In the data rows, 128 means zero.
In each game, the first row plays the second. By how much does the first row win? 10 means about a draw, 20 a big win and 0 a big loss. Wins can go round in a circle. Each row has two weighted sums of its numbers, A and B, taken from their middle values. A row wins by its A times the other's B, less its B times the other's A.
[110 108 107  95 146 147 143 181 165 183 176 152  84 124 129 115 104 114 127]
[127  99 132  80 127 106  97  98  99 140 141 149  90 180 202 202 186 176 180]: 8
[137 105 129 125 107 118 134 111 104 129 140 147 165 162 161 154 147 120 116]
[154 103 118 103 119 138 141 128  73 129 113 114 142 156 191 184 180 141 140]: 12
[112 137 147 170 193 203 164 166 143 122 108 101 114 103 103 116 124 126 121]
[ 37 170  93 191  72  88 109 116 190  81  65  82 198  80  11 116 177 242 225]: 8
[ 92 125  80 139  98  97 119 150 188 144 126 124 161  84  53  93 108 153 137]
[170 157 195 155 156 144 136 105  76 102 103  96  97 125 145 122 118  96 100]: 8
[133 184 213 198 170 127 124 100 117  91  96 113 118 106  94 112  88 130 136]
[154 106 147 126 179 165 137 115  86 123  99  99  81 115 162 119 123  85 104]: 14
[140 212 180 178 132 125 108 115 137  92  96  96 120  96  85  95 103 135 140]
[117 112 115 100 112 117 101  94 118 109 123 113  90 114 129 131 135 153 155]: 10
[132 115  93 118 115 113 134 163 156 179 182 203 188 185 152 158 142 128 127]
[ 99 120  94 148 165 177 154 143 148  97  97  89 145  89  79  86 119 125 128]: 16
[112 125 112 114 102 108 110  96 122  98  93 109 119 127 112 138 157 156 161]
[105 111 137 127 113 130 136 136 144 152 166 152 126 134 123 117 119 116 119]: 12
[110 134 116 141  99 111 126  95 126  93 109 117 170 152 120 120 101 133 108]
[102 109  96 101  98  99  86  97 141 114 123 132 113 129 122 123 129 146 133]: 10
[185 141 133  84 122 104 104 110  91 121 104  99  91 103 144 130 118 107 108]
[178 209 211 160 160 133 114 102 112 107 107 110  91  95 117 109 120 117 122]: 9
[235 234 200 183 128 147 164 115  56  99  92  78 164 119 120 103 116  64  76]
[112 122 134 131 160 153 122 100 115 110 102  90  95 118 127 105 121 116 122]: 1
[183 193 191 201 179 158 144 139 140 125  97 101 122  83  87 101 114 122 115]
[164  97 118 124 116 148 155 143 105 136 128  98 119 110 151 126 109  72  94]: 9
[171 221 229 186 153 137 119 115 111 101  99 109 123  97 121 106 112 106 125]
[ 71 103  86  84 112  80  68  93 159 102 119 123  70 122 127 169 161 192 176]: 7
[128 101 107 119 113 107 131 118 100 108 112 114 122 127 129 153 153 159 167]
[131 113 129 112 119 118 116 115 120 193 196 181 140 133 140 120 110 100 106]: 10
[143 114 113 116 134 155 162 175 141 179 167 167 144 130 137 128 117  96 119]
[ 77 132 110 127 175 165 119 185 218 191 166 145  71  84  86 104 111 171 158]: 9
[119 141 148 164 194 160 117 134 156 120 107 106  93  99 104  92 114 131 140]
[183 203 148 146 108  93 102 119 147 107  97  93 126  85  84 104 115 139 143]: 12
[115 131 101 115 106 100 104 104 126 107 106 128 144 151 139 164 154 146 127]
[134 172 184 188 184 202 166 149 137 140 115 109 122 109 104 115 114 128 123]: 10
[ 97 130  94 133 103  99 115 110 147 107  95 130 169 153 110 179 193 220 193]
[124 104 102 113 141 145 173 184 157 169 159 124 116 102 119 106 110 108 118]: 12
[128 135 149 155 175 176 159 158 118 104 117  95 127 109 122 116 116 100 116]
[109 121 118 136 109 129 145 164 153 133 131 108 141 107  95 107 108 110 123]: 8
[ 89 120 111 123  95  98 103 118 130 103  94 100 125 104 100 125 164 177 171]
[117 111 109  98 114  97 103 102 124 138 161 185 151 213 159 150 125 116 113]: 12
[ 99 102  83  94  96  83  83  96 146 117 121 132 103 146 145 162 142 141 148]
[118 116 107 123 105 104 112 119 118  93  92 105 126 104 106 123 138 165 161]: 7
[142 103 117  92 119 121 109 102 114 159 167 164 114 128 148 121 109  99 126]
[104 104 108  82 115 119  93 137 162 198 220 213 125 177 180 148 135 144 149]: 11
[102 113 150 136 204 164  99 108 149 125 139 126  45  93 120 110 114 128 144]
[193 207 205 207 149 144 150 113  95 106  90 103 150 112 109 116 117  97 111]: 16
[188 194 164 163 115 133 144 111  99  94  80  89 144 121 100 118 108  92  93]
[160 126 109 135 113 124 178 186 142 200 170 126 166 109 105 104 116  99  95]: 8
[130 124 129 137 158 173 178 204 158 196 156 135 143 111 106 102 113 106 123]
[106 171 194 199 198 165 140 120 128 112  95 121 100 102  93 109 104 136 142]: 13
[129 108 110  98 126 134 133 142 145 161 154 146 104 117 137 120 124 119 128]
[148  92 120  94 131 144 136 148 128 177 194 171 113 144 180 123 122  79 102]: 11
[103 106 105 104  91 107 104 121 139 111 108 116 144 130 126 162 166 194 189]
[202 213 195 162 135 131 139 106  86 105 100  93 132 125 130 111 112 109  95]: 4
[160 131 148 174 125 181 237 219 118 175 146 110 198 129 125 111 117  48  82]
[205 210 205 154 128 126 147 120  87  97 108  99 136 114 121 111 114  93 107]: 13
[ 97 109 120  96 122 137 114 159 184 195 175 173  87 116 116 120 111 128 132]
[ 88 146 168 154 160 168 162 151 130 121 124 119  99 112 110 113 110 138 135]: 4
[155  96  85  87  99 108 113 136 132 127 124 136 150 115 140 126 114  98 100]
[119 116 123 113 117 121 116  91  97 109 108 118  96 128 144 148 161 177 163]: 13
[ 86 103  95  75  96  79  69 136 186 194 220 217 119 155 121 120 106 153 151]
[178 173 187 169 198 171 144 143 106 143 123  90  96 104 135 106 113  88 118]: 10
[128 112  99 121 111 109 117 135 122 160 180 192 178 137 126 117 118  99 106]
[116 108 108 108 103  88 100 101 129 109 105 104 115 119 129 133 118 127 123]: 6
[158  92 123  96 139 116 117  99  75 118 127 111  81 123 175 149 144 123 139]
[104 128  97 135  99 102 121 100 136 105 103 120 179 153 110 134 123 144 130]: 11
[177 185 165 146 107 119 114 107 103 107 101  93 122 107 118 108 106 114 109]
[147 134 172 175 175 212 204 178 122 142 126 107 136 125 119 120 122 104 112]: 16
[147 239 213 200 115 108 129 101 121  82  87  81 153 111  71 107 114 146 119]
[ 84 108  85 114  91  87  90 116 163 116  99 104 131  80  71 109 134 184 169]: 10
[ 76  99  81  88  95  88  75 102 162 111 123 138 105 123 131 148 161 175 183]
[142 191 161 195 125 128 129 127 140  91  85  99 150 101  70  89  96 126 134]: 11
[151 133 134 159 110 137 164 129  82  90  98 100 189 131 133 148 161 126 118]
[176 200 188 189 154 155 130 112 125  94 111 102 116  89  95 114 109 132 118]: 3
[ 97 117 128 147 137 148 143 150 154 119 128  95 113  90  93  98 117 135 125]
[ 98 115  76 112 106  92 101 133 171 154 152 160 162 126  93 106 125 131 133]: 10
[140 111 122 103 137 138 146 139 107 199 194 205 153 197 202 181 159  99 109]
[133 122 119 136 161 187 199 223 169 193 155 146 142 116 121 108 118  97 108]: 12
[111 118 114 104 105 107  98 106 112 103 101 102 108 120 116 143 163 158 168]
[128 105 107  99 117 103 107 109 124 106 130 137 133 186 177 196 174 152 144]: 9
[110 107 116 115 123 144 137 172 149 160 149 147 127 115 103 106 105 131 126]
[140 111 107 122 124 116 137 127 104 121 119 132 176 186 172 165 142 100 101]: 10
[ 85 111 109  97 116  81  66  95 137 105 124 129  87 134 138 167 153 207 190]
[148 179 191 157 143 119  99 111 136 107  97  98  91 106 112 108 116 136 123]: 16
[181 178 221 217 155 155 169 117  72  89  87  84 151 122 137 114 112  75  87]
[100 130 119 138 127 149 160 189 196 189 182 172 163 130  84 109 113 130 130]: 13
[153 116 156 128 111 145 146  94  65 106 129 106 154 160 172 137 126  91 113]
[136 116 101 113 118 123 133 116 102 120 140 166 196 202 170 153 142 107  97]: 11
[114 127 134 162 173 181 171 153 122  96  89 110 149  93  94  91 107 112 119]
[ 61 108  97 118  97  90  82  99 162 106 109 146 150 151 105 114 111 173 146]: 17
[151  77 113  73 121 107  97  82  84 141 145 147  93 172 184 147 122  87 116]
[134 109 119 121 102 116 127 107  98 110 111 102 135 147 150 117 131 112  98]: 12
[110 125 122 118 141 135 133 137 137 115 106 112 104  95 106 110 110 124 131]
[161 157 188 169 156 165 137 108  87 113 111  93 118 113 128 125 108 107  93]: 10
[140 106 116 116 101 114 120  96  91 107  98 101 129 115 144 149 158 140 161]
[118 118 108 152 103 118 118 103 113 110 125 131 176 183 168 187 200 175 152]: 10
[ 61  85  75  62 104  69  36  94 172 108 135 140  67 129 131 142 148 193 168]
[126 107 112 102 104 108 112 105 115 115 120 135 136 118 116 109 118 115 117]: 9
[106 109 108 119 100 100 120 130 168 165 159 153 134 109 109 118 117 133 134]
[127 111 108 109 112 105 115 116 128 140 141 110 103 127 119 115 116 109 127]: 7
[185 153 166 177 189 201 191 154  87 110  93  96 132 105 130 112 104  90  85]
[123 117 120 110 119 136 124 115 122 167 154 173 139 161 145 129 131 115 115]: 7
[147 123 122 137 129 126 166 114  94 103 118 125 208 200 178 201 200 148 136]
[131  83 111  66 127 115  76  88  98 130 135 139  69 155 184 152 128 108 137]: 15
[104 139 140 139 146 152 136 132 127 100 110 103 121 106 108 113 116 128 115]
[126 122 137 131 104 111 133 108  98 121 141 141 171 213 189 191 186 159 149]: 10
[ 82  97  85  75  95  76  65  92 149 106 135 139  68 110 131 147 146 154 146]
[122 115 107 121 104 105 109 110 122 104 121 106 131 119 139 163 186 163 175]: 9
[ 99 120 124 128 101 112 128 100 111 109  97 106 125 119 143 132 137 142 133]
[111 115  94 118 106 100 116 100 129 120 128 139 174 181 158 169 167 155 144]: 9
[123 115 129 132 140 158 154 146 140 137 135 126 118 124 128 104 123 120 113]
[ 76 115  86 115  90  93  75 111 162 133 144 156 132 137 105 115 115 160 149]: 11
[119 111 108 116 114 111 134 152 158 204 205 204 153 148 122 120 111 112 121]
[103 104  90  92 113 101  89 114 136 149 162 188 150 197 177 194 164 162 140]: 13
[109 117 110 111 105 114 112  95 129 113 149 151 142 107 118 110 109 126 123]
[123 118  86 115 101 132 120 142 142 141 126 151 153 126 115 103 116 115 117]: 11
[ 56  88  71  64  99  80  66 157 212 142 113 134  53  73  88 131 111 170 166]
[108 149 131 159 132 165 158 162 148 120 101 104 147  93  74 110 111 129 128]: 9
[180 104 122 103 128 130 145 102  50 105 109 117 106 140 188 154 141  98 101]
[205 112 212 155 222 163 144  93  25 105 124  96  63 138 223 142 103  51  70]: 10
[101 163 126 182 147 198 201 224 210 192 161 138 185 117  70  98 105 140 122]
[129 119 124 118 108 120 128 128 127 156 174 195 174 182 158 145 135 128 104]: 10
[ 97 115 114 106 152 148 130 150 157 135 107 103  82  94 108 125 112 139 137]
[131 105 115 115 124 125 137 153 144 193 201 212 183 182 161 156 145 132 127]: 7
[123 115 109 112 114 103 113 105 112 112 124 119 126 139 154 143 134 127 127]
[ 61 113 105 104 101  69  74 102 153  91 109 127  95  98 102 149 147 204 200]: 6
[107 126 135 157 162 174 173 183 168 155 119 123 119  98 100 106 118 124 126]
[116 115 143 115 176 167 120 136 139 120 140 122  68 108 123 106 106 143 137]: 6
[103 172 175 131 158  97  59  88 155 108 140 129  30  99 108 118 107 174 160]
[126 122 113 132  97 121 123 107 112 111 104 107 150 133 134 180 196 166 161]: 7
[154 218 176 150 123 106  94 109 156 110  90 101 115  98  74  95 107 140 136]
[125 115 100 112 124 144 163 190 145 144 119 104 123  95 124  97 123 104 106]: 10
[145 121 138 152 158 183 156 153 122 131 116 120 121 108 121  93 123 110 104]
[153 176 167 189 149 130 137 106 112  94  83  87 140 110  95 111 112 112 117]: 9
[111 110  92 112 111  89 114 125 175 185 201 217 176 190 144 140 126 135 138]
[119 128 113 122 121 139 176 195 162 131 115  99 136  96  98 105 111 116 114]: 10
[159 104 117 136  98 142 167 165 117 105  89  90 154 111 123 112 108 100  96]
[156 166 165 197 190 186 201 163 113 110 100  97 131 115 120 112 116  98 107]: 11
[173 186 217 208 184 152 155 108  78 104  87  97 141 123 132 111 116  85  93]
[173 213 204 171 188 148 113 109 139 111 110 100  90 107  98 104 111 140 129]: 7
[153 206 175 149 138 104  85 113 138 104 109 114 110 111 100 101 119 129 143]
[138 102 110 116 118 114 141 127 102 106  99 108 157 157 149 138 116  98  95]: 10
[ 99 112 124 117  96  96 113  83 127  92  96 101 133 157 142 173 180 192 199]
[201 216 202 185 160 138 127 109 108 103 106 109 117 108 121 103 111  92 120]: 14
[142 115 109 116 107 126 131 128 108 149 177 191 204 167 135 103 130 103 107]
[138 184 181 176 187 172 138 133 143 116 118 113 118 101  86 115 120 133 128]: 15
[160 150 104 115 112  98  91 118 147 123 101 100 121  87 101 104 116 128 110]
[149 135 165 167 177 155 137 116  97 113 124 100 100 115 142 114 116 107 114]: 5
[128 115 112 110 113 123 121 100  88 101  96 100 135 125 140 147 149 156 153]
[111 115 111 105 123 132 131 162 153 133 120 104 102 113 115 120  94 124 135]: 10
[136 101 100 104 120 124 126 111  99 107 119 101 121 115 161 155 174 162 167]
[152 103 126 109 116 123 132 100  78 126 112 101 107 153 176 162 149  96 121]: 11
[132 104 107 109  99 120 149 161 167 210 193 170 135  95 106 113 107 102 106]
[166 204 231 199 182 161 145 106  99  95  99 107 112 119 121 110 120 112 115]: 2
[172 212 212 194 157 136 131 120 101  98  89  85 139 116  90 109 110 104 101]
[150 122 118 118 108 112 141  96  98 101  93  99 148 132 148 168 188 162 186]: 11
[175 182 177 133 126 105 116 108 103 103  88 105 116 105 118 113 112 112 109]
[137 119 130 144 165 171 177 172 137 167 143 134 117 121 124 121 112 101 100]: 10
[108 114 109 135 127 127 148 177 175 146 140 118 138 103  86 103 119 128 134]
[134  91 116  84 118 115 100 100 106 121 154 167 136 199 200 175 152 126 124]: 10
[119 141 155 154 147 127 116 103 121 103  99 121 118  99  94 111 110 124 120]
[126 158 171 184 201 191 152 133 126  97  93  95 134 111 102 108 111 119 122]: 6
[116 116 101 117 109 133 145 190 172 211 189 155 144 109 112 112 104 105 106]
[133 103 119  94 105 110 106 102  95  93 108 122 114 124 147 145 151 127 125]: 16
[171 198 156 186 113 121 128 124 116  85  89  90 173 102  69 107 124 119 117]
[123 111 120 127 148 154 152 168 153 150 130 114 101 102 116 112 114 117 118]: 9
[155 120 122 123 117 131 149 148 103 142 158 158 179 179 166 152 134  82  93]
[ 84 124 101 135 104 108 112 113 161 131 133 150 178 158 119 162 138 161 157]: 10
[129 128 156 157 103 130 156  94  80 114 155 146 195 222 188 194 151 125 117]
[150 117 116 120 116 113 154 129 103 129 130 131 175 147 149 166 144 110 105]: 11
[101  93  91  82 112  91  79 105 134 128 140 178 125 185 180 160 133 138 129]
[107 120 115 128 119 112 117 102 119 100 104 105 131 115 110 139 151 169 149]: 7
[167 113 133 114 124 138 154 133  82 163 185 161 146 142 167 131 117  89  75]
[160 197 171 140 123  96  78  95 142 110 107 115  86 108 109 119 103 143 136]: 5
[100 127  99 130  95 109 105 131 172 175 204 189 181 154  95 106 117 138 117]
[126  96  97  85 116  96  98 125 158 207 227 210 113 124 134 125 104 121 137]: 5
[130 109 104 108 133 137 168 200 176 203 200 170 148 145 124 118 108 118 117]
[138 109 124 113 117 146 153 138 123 156 156 131 132 133 141 105 104 107 103]: 8
[ 98 103  83  92 104  89  89 128 171 161 186 206 134 132 117 109 116 141 140]
[192 197 178 172 115 121 129 109 121 108  84  96 149  95  75  93 110 123 122]: 11
[ 95 112 102 104 109 104  97  96 133 109 118 152 131 192 160 160 154 165 147]
[119 123 124 127  97 130 119 119 118 129 146 144 158 140 104 121  99 111 120]: 8
[119 102 104  97 113 104 127 152 148 124 128 118  95  99 126 113  99 109 106]
[ 97 120 115 134 106 107 100  90 123 149 178 172 131 141 112 119 106 134 132]: 11
[101 128 141 177 113 170 203 182 159 116  90  94 172 117  60 108 114 127 108]
[121 125 108 129 102 109 136 124 121 105 106 116 177 163 149 160 136 123 113]: 9
[109 118 126 105 108 108 113 108 112 130 126 144 118 143 125 122 113 129 129]
[104 186 190 174 209 182 126 154 173 136 140 118  54 109 104  88 122 169 146]: 9
[138 112 124 106 129 125 131 104  89 113 134 150 129 176 174 144 141 107 107]
[131  96 112  99 109 107 114 108  90 109 140 169 129 139 164 129 110  95 105]: 10
[109 128 138 166 166 179 180 168 141 111 100 103 146  92  88  95 120 121 124]
[141 152 182 199 202 196 159 125 103  94  93 100 113 105 118 113 108  87 128]: 13
[116 121 127 124 111 109 109  92 105 104 102 100 115 107 106 121 139 149 165]
[175 179 181 203 183 194 192 161  96 112  88  99 171 116 115  88 115  80  87]: 8
[127 114 142 125 160 172 126 126 107 109 112 124  91 105 138 119  98 110 112]
[145 164 221 194 162 166 138 101  69 104 113 101 107 128 138 125 120 101 101]: 11
[120 180 165 194 199 172 147 151 171 117 107 110 111  88  83 102 119 161 142]
[167 213 175 162 135 106  91 100 137 110  95 104 104  86  94 115 117 129 139]: 12
[136 102 117 105 127 134 142 123 101 148 172 192 173 206 204 207 178 135 131]
[148 121 145 150 127 146 167 122  98 155 168 173 200 216 187 168 137 120 108]: 8
[116 112 108 112 100 114 116 102 130 140 146 142 136 122 113 112  99 123 115]
[117 111 108 101 112 114 114 114 126 145 179 192 149 156 144 115 114 112 122]: 10
[154 103 117  88 127 130 122 110  73 118 122 112 106 151 196 178 170 140 133]
[151 110 130 144 148 189 208 156  91 100  94  75 153 106 128  98 114  94  89]: 11
[133 174 207 210 180 143 140 106  94 105  88  95 133 104 118 103 113 107 100]
[118 100 102 110 118  95 115 116 111 102 104 125 122 142 139 110 128 128 126]: 2
[123 129 178 165 164 164 145  98  95 101 112 115 109 128 129 109 117 104 119]
[120 120 132 132 116 106 123 102 103  87  84  88 137 145 137 166 155 168 151]: 2
[109 103 100  73 107  91  78 112 152 189 214 186  91 117 126 121 120 111 142]
[100 141 134 163 186 198 159 177 169 132 107 123  92  82  97 103 109 129 138]: 9
[ 93 103 110 101 141 147 141 192 193 190 167 146  89  99 119 120 105 126 144]
[ 94 105 129 109 112 116 121 137 125 171 184 183 113 178 167 143 128 136 140]: 9
[150  92 110  90 120 111 125 102  79 100 109 105  98 112 162 138 149 125 139]
[ 96 113 100 117 123 108 109 111 130 112 102  95 119  96 103 133 162 179 177]: 9
[178  96 126 122 116 142 137 104  71 113  97  96 129 127 176 154 156  95  97]
[133 116 125 110 130 125 131 113 104 127 149 138 135 157 150 136 120  93 118]: 9
[114 116 103 118 101 114 130 114 116 126 141 162 160 154 138 122 122 104 106]
[166  94 106 103 126 121 125 106  70 112 101  99 105 115 165 145 136 115 135]: 10
[176 203 212 172 182 146 120 107 112 107 112 103  92 102 127 115 132 121 115]
[139 121 145 171 189 230 216 222 150 180 144 122 137 129 128 120 108 105 123]: 10
[ 37  81  61  37 114  51   7  90 210 124 148 161  24 102 107 148 137 211 194]
[147 111 114  96  97 123 134 133 120 146 156 134 133 134 148 119 108  96 100]: 14
[161 119 145 124 128 139 153 125  62 142 156 168 172 227 230 200 175  93 102]
[ 87 117 127 118  93  93 109 105 135 134 164 204 167 211 164 168 144 165 141]: 11
[ 99 100  88  79 115 101 106 154 177 191 193 182 123 121 131 131 107 129 134]
[133 112 136 139 103 118 143 105  84  90  92  86 137 117 130 157 161 137 112]: 11
[108 103 114  98 129 119 121 140 160 169 169 155  95 123 127 116 120 125 121]
[147  91 130  89 128 114 107 101  72 114 109 103  82 140 180 158 145 113 126]: 7
[ 82 116 113  98  98 112  91 101 141 118 144 176 135 201 168 201 188 193 169]
[109 112 100 118 102  85  97  99 126 119 125 127 152 162 147 147 126 134 124]: 11
[141 201 193 201 166 144 124 120 136  96  97 102 135  94  87 117 118 123 122]
[142 110 122 121  99 128 128 115 101  98  97  96 140 109 135 143 167 160 155]: 12
[113 112 114 118 111 108 109  92 114 126 140 165 167 205 167 148 130 138 119]
[104 110 116  93 140 149 130 164 163 161 162 141  80 108 115 107 108 137 152]: 8
[137 125 144 165 191 222 194 197 150 160 146 124 111 108 124 100 110 109 114]
[129 118 127 114 109 117 124 106 102  98  99 106 122 135 152 159 177 173 151]: 12
[ 98 112 100 100 116 105  95 131 161 147 146 158 116 129 112 127 108 129 140]
[ 96 126  99 149 112 139 146 145 136 106  90  96 141 100  92 110 109 124 117]: 10
[146 159 186 175 205 192 156 116  91 118 102 103 103 125 124 118 106 120 111]
[ 98 124  77 124 137 129 124 177 192 129 113 123 135  66  66 102 114 145 139]: 3
[166 224 190 186 159 126 129 124 132  96  98  94 129  89  93 101 120 114 130]
[192 170 180 135 160 160 115 110  96 113 121 111  72 109 141 118 119 104 114]: 11
[111 105 119 124 146 170 147 170 152 140 135 131  92 122 117 112 110 111 109]
[158 157 148 153 160 134 118 106 128 102 102 110 101  99 116 103 118 103 118]: 10
[109 140 117 121 125 145 156 169 156 128 125 111 101 114 109 111 101 127 124]
[146 107 103 106 117 108 120 121 102 114 115 128 146 187 183 206 195 138 123]: 10
[165 179 189 162 146 123 145 109  82 108 105 101 130 123 135 112 110 111 102]
[134 108 139 119 127 144 157 170 130 168 162 124 102 130 150 119 112  98 119]: 13
[106 119 111 139 166 181 163 172 146 113 102  95 113 104 100 112 128 133 136]
[ 76 134 108 109  96  83  88 107 188 156 175 195 144 129  89 115 115 154 154]: 12
[152 145 148 145 124 126 117 126  98 115  98  99 127  93 126 110 106  99 103]
[153 114 116 106 137 140 150 167 140 193 195 167 127 142 145 121 117  99 106]: 11
[142 103 110 117 110 130 137 122 109 130 142 172 170 201 192 173 183 156 144]
[135 112 109 119 105 114 134 109 112 111  97 143 156 160 160 171 151 130 123]: 9
[136 113 128 106 128 127 132 105  89 110 139 178 160 181 158 123 121  98 113]
[162 195 177 121 154 104  81  99 135 111 122 116  71 109 128 112 120 137 147]: 14
[ 85 113  88  80 107  90  64 104 150 122 114 114  96  91 111 129 153 180 173]
[144 100  96 100 105  95 117 127 117 151 194 204 170 170 148 115 106  89  97]: 9
[150 104 102  90 126 113 114 130 112 138 150 171 162 188 200 174 154 127 127]
[120 118 100 104 107 106 106  97 114 114 106 100 108 110 135 150 145 132 129]: 7
[105 116  90  99 104  99 102 107 129 111 115 138 143 148 154 193 192 194 183]
[164 123 140 137 101 135 164 123  67 100  83  88 158 131 142 138 150 108 108]: 7
[100 109 117  89 106 110 115 158 176 187 199 200 132 134 116 102 103 146 126]
[146 112 118 115 110 117 122 109  92 114 108 113 141 139 160 178 189 176 181]: 10
[115  87  89  80 118  91  85 105 136 110 107 114  84  90 128 118 133 156 160]
[121 111 106 132 106 113 134 130 148 154 151 134 157 113  99 112 115 116 120]: 13
[129 169 170 147 163 138 102 117 151 111 126 121  69 101 111 124 109 144 148]
[129 125 115 118 117 116 118 107  95 104  93 114 127 133 150 145 148 136 119]: 10
[125 108 131 122 181 202 177 186 146 134 124 112  88 103 142 115 114 109 116]
[ 95 105 109 115 134 141 142 187 202 214 200 180 118 110 106 119 111 151 146]: 9
[169 168 182 142 127 130 125 108  93 110 123  86 104 105 129 120 101 111 113]
[ 97 117 107 128 107 138 149 163 193 162 134 130 154 116  76  93 113 135 140]: 9
[122 114 135 136 112 115 129  97  86  87  94  88 136 152 143 131 118 111  98]
[104 120 121 156 170 168 149 131 129  89  99 102 106 110 111 106 111 113 127]: 7
[ 95  97 105  91 108 108  96 116 157 183 195 191 117 147 136 149 114 137 137]
[ 64  92  58  54 104  69  30  86 188 129 128 138  31  87 101 127 154 236 218]: 6
[ 85 128 123 131  99 105 115 112 125 113 100 113 150 154 143 177 143 161 144]
[ 94 133 116 119 111 102 101 109 125 104 117 149 158 184 134 177 164 156 149]: 9
